(in the rows, 128 means zero)
Each path below is one point turned by a fixed rotation once a step. After each direction that follows a path, write how fast that rotation turns it, in degrees a step (0 if it stays still).
Each turn is a multiple of 5 degrees from 10 to 175, or 0.

[143 120 127 129 147 135 134 121 132 143 117 124 133 133 116]
[147 143 145 117 127 121 134 133 124 129 128 122 133 116 129]
[132 119 128 132 130 112 121 114 125 137 116 124 149 126 123]
[137 121 146 118 132 137 136 131 125 130 118 121 126 125 108]
[128 137 143 125 133 109 131 111 119 130 124 118 129 122 137]
[124 114 142 123 130 122 121 129 120 138 131 130 143 139 111]
[126 142 142 129 133 130 143 112 129 130 126 124 121 126 110]
[133 133 144 126 137 120 127 122 120 127 134 124 143 148 138]
[132 133 129 130 134 127 132 124 125 153 135 136 134 129 107]
[139 144 140 127 132 128 138 122 141 116 125 121 142 132 121]
[148 128 127 132 136 126 127 120 112 144 122 128 138 137 132]
[138 129 139 118 136 124 133 134 142 140 131 126 139 113 115]
[140 138 132 129 120 119 126 115 119 120 109 120 141 127 121]
[137 107 142 126 143 129 132 125 123 141 123 119 132 128 126]
[127 142 146 111 122 117 130 124 121 133 126 127 129 115 118]
[124 119 137 137 134 114 125 114 124 123 122 117 142 140 118]
[131 127 149 121 132 141 139 123 116 141 130 131 123 132 117]
[124 146 138 122 139 108 129 117 132 130 134 123 135 133 128]
[136 126 135 138 125 131 128 127 117 135 132 131 145 145 110]
[137 140 137 124 143 135 145 114 139 137 126 128 129 126 124]
[146 141 134 122 131 114 121 133 119 129 129 124 145 138 131]
[139 120 129 138 131 128 134 120 132 146 125 129 142 119 111]
[142 137 143 110 132 131 133 124 131 119 112 121 135 126 126]
[139 122 132 133 135 109 123 122 111 142 123 117 133 125 129]
Directions:
[131 129 133 122 121 133 126 136 123 124 129 131 131 132 127]
170
[128 131 135 129 124 132 136 127 132 128 133 130 127 118 129]
140
[130 129 130 123 133 124 127 131 124 134 133 128 124 127 138]
115
[126 119 128 126 128 135 128 125 128 136 127 136 133 128 129]
135

[137 135 123 115 125 134 122 123 111 116 125 134 145 133 132]
[135 120 123 113 130 137 117 139 121 126 123 147 136 125 120]
[138 128 126 119 127 138 122 118 132 131 128 150 142 121 139]
[144 124 116 125 127 131 127 127 123 110 133 138 146 130 132]
[136 139 128 110 130 137 114 130 116 120 129 140 137 132 125]
[139 115 125 115 126 139 124 128 123 133 117 146 140 124 127]
[131 129 121 125 129 133 121 122 134 117 133 150 146 122 135]
[147 132 117 118 125 131 122 128 113 119 133 135 140 132 135]
[139 125 132 111 133 141 119 132 125 121 125 143 137 130 117]
[131 124 124 118 123 137 124 118 124 130 118 146 146 122 136]
[139 125 113 126 128 129 120 134 126 115 136 146 142 124 133]
[147 138 129 112 130 138 118 124 120 124 134 138 136 132 131]
[137 115 128 115 128 140 126 127 123 120 117 141 144 130 121]
[124 132 119 120 127 133 117 125 125 123 126 150 145 120 135]
[151 125 116 121 126 131 122 132 121 126 136 141 136 126 135]
[142 131 134 114 133 141 122 122 129 115 131 140 141 133 123]
[130 123 122 116 123 136 124 123 114 123 115 140 147 127 130]
[133 126 117 120 130 132 115 137 127 124 133 152 137 120 130]
[152 131 126 118 127 137 124 119 126 128 134 140 139 128 137]
[137 122 126 118 130 138 126 126 123 108 125 137 147 133 122]
[126 134 122 113 126 134 115 129 115 127 121 145 141 124 132]
[146 117 119 121 128 135 122 133 129 130 131 149 136 122 131]
[141 135 129 120 130 137 124 116 131 115 134 141 145 130 134]
[137 125 119 116 125 134 123 130 110 116 121 134 144 133 126]
Directions:
[136 125 135 124 130 133 129 127 133 136 129 130 123 128 125]
110
[121 126 132 122 128 131 126 130 123 130 118 128 128 129 121]
95

[120 143 132 135 116 133 135 115 130 130 138 141 131 126 148]
[133 150 138 119 115 132 134 120 137 127 129 145 126 133 120]
[145 131 134 114 113 135 144 123 132 118 134 122 139 128 122]
[123 134 128 107 131 125 141 119 128 116 137 121 137 114 139]
[130 142 112 114 141 122 137 124 125 111 127 140 122 128 131]
[133 127 114 124 126 143 133 131 111 110 130 141 137 138 128]
[113 133 132 119 128 155 123 131 122 117 130 127 133 131 139]
[128 142 124 127 125 146 120 120 139 112 122 124 112 127 136]
[144 136 122 136 117 137 118 105 126 119 129 131 132 120 132]
[138 145 138 122 135 137 124 111 125 136 136 131 144 130 136]
[136 150 128 126 128 130 144 124 137 129 135 123 130 145 140]
[122 143 121 128 105 121 143 121 125 118 138 131 134 131 133]
[124 145 132 104 116 129 131 126 117 123 132 135 130 123 118]
[145 132 126 104 128 139 140 134 121 117 128 122 120 125 130]
[130 123 119 122 130 136 139 124 120 113 133 133 127 114 151]
[121 138 124 124 138 139 127 120 127 117 127 156 126 125 137]
[139 132 128 129 126 153 129 125 134 114 125 140 133 143 124]
[124 131 133 128 120 148 127 115 137 114 134 116 144 128 135]
[124 152 125 121 132 128 120 108 140 118 129 119 128 123 131]
[148 147 114 127 126 123 127 114 120 121 131 126 134 135 125]
[130 141 126 121 124 134 134 126 107 132 141 124 145 136 139]
[118 151 129 116 122 135 139 135 124 128 133 128 117 136 143]
[134 138 122 125 103 134 137 128 124 116 128 137 113 123 132]
[136 128 138 112 117 142 128 120 118 123 131 141 132 110 129]
Directions:
[130 130 124 130 125 124 123 124 124 127 126 138 128 126 120]
100
[131 128 124 132 137 125 132 128 124 132 130 134 131 132 135]
70
[128 122 130 121 128 126 137 132 130 125 128 135 127 123 126]
35

[124 136 125 119 124 131 116 143 128 134 138 130 123 124 100]
[126 133 121 128 127 121 112 143 128 141 139 131 119 124 105]
[132 129 124 137 129 116 108 144 129 144 134 124 121 124 113]
[138 126 131 140 130 120 105 144 132 138 128 116 129 122 116]
[139 126 134 136 130 128 104 139 133 126 124 115 136 119 112]
[138 129 127 128 126 134 105 132 130 119 127 119 137 118 106]
[135 134 116 123 120 135 106 129 126 122 134 123 135 121 106]
[132 138 113 121 115 133 109 135 124 134 140 121 131 127 111]
[129 138 121 121 116 130 112 145 127 143 141 118 129 131 115]
[127 135 133 123 125 128 114 153 132 142 137 119 128 130 112]
[126 130 137 128 133 124 113 151 133 135 133 126 126 125 105]
[130 127 131 135 135 120 108 141 130 129 129 131 124 122 101]
[137 127 122 140 128 119 103 133 126 129 128 128 125 121 106]
[142 129 120 140 120 126 102 131 125 132 127 118 129 122 114]
[141 132 123 131 116 135 105 134 128 133 129 110 135 120 117]
[135 134 126 120 119 140 110 139 132 130 133 111 138 119 113]
[127 135 124 113 125 137 113 142 133 129 140 121 135 120 107]
[124 135 119 117 128 127 112 143 130 132 144 129 130 127 105]
[126 134 120 128 128 118 109 145 127 138 142 130 126 134 109]
[131 132 129 138 126 117 106 147 126 140 133 124 125 135 113]
[136 129 138 140 125 123 106 145 128 134 124 119 127 128 111]
[137 128 136 136 125 131 107 138 130 126 121 119 128 118 105]
[137 129 125 130 123 134 107 130 129 124 126 122 128 112 102]
[136 132 112 125 121 133 107 128 128 130 135 121 129 113 108]
Directions:
[128 127 139 126 129 133 130 134 132 127 124 121 132 127 129]
65
[129 131 127 126 118 137 131 124 124 129 125 126 124 125 125]
45
[123 133 128 121 125 130 129 132 126 126 134 130 132 138 128]
40

[127 124 134 131 121 139 109 134 146 119 127 114 138 134 139]
[117 141 134 146 122 139 123 137 132 126 129 121 133 128 150]
[119 136 133 128 118 141 144 136 135 119 129 133 119 121 149]
[121 112 127 113 118 136 128 138 144 117 132 129 123 120 142]
[117 108 130 128 126 138 115 142 131 128 134 123 140 132 144]
[120 127 128 137 134 147 138 137 124 127 126 121 142 137 148]
[123 133 120 122 134 138 146 132 132 118 122 115 128 118 149]
[124 120 132 108 129 126 126 140 127 124 127 114 121 116 149]
[131 114 144 119 131 134 121 144 124 128 123 121 128 141 146]
[137 127 128 135 136 143 125 133 134 120 112 121 133 143 149]
[129 141 118 129 128 137 121 131 131 122 113 121 125 117 152]
[121 134 133 117 117 133 123 150 124 128 117 129 116 117 144]
[126 115 134 124 126 134 127 154 137 122 117 135 119 137 136]
[127 116 116 138 141 138 117 139 137 120 121 137 130 132 145]
[120 133 114 129 137 146 121 137 117 128 122 135 135 117 146]
[119 134 125 113 133 143 137 151 122 125 117 127 128 119 130]
[123 117 129 119 147 125 130 153 136 119 121 121 122 126 130]
[130 119 132 129 156 129 116 138 123 123 128 130 127 130 145]
[137 138 131 120 145 149 122 130 116 122 120 133 132 129 141]
[133 144 128 113 135 142 122 140 133 117 111 119 128 120 126]
[124 137 138 127 138 122 113 152 136 121 120 120 119 120 130]
[129 132 145 136 141 132 119 144 129 121 129 144 116 132 139]
[135 132 128 125 136 151 120 130 136 113 125 148 126 127 134]
[121 136 120 121 130 146 110 139 137 118 126 130 136 113 125]
Directions:
[125 123 132 129 126 125 124 137 131 130 127 122 131 134 121]
90
[126 131 136 128 126 131 129 131 117 134 130 132 129 131 130]
110
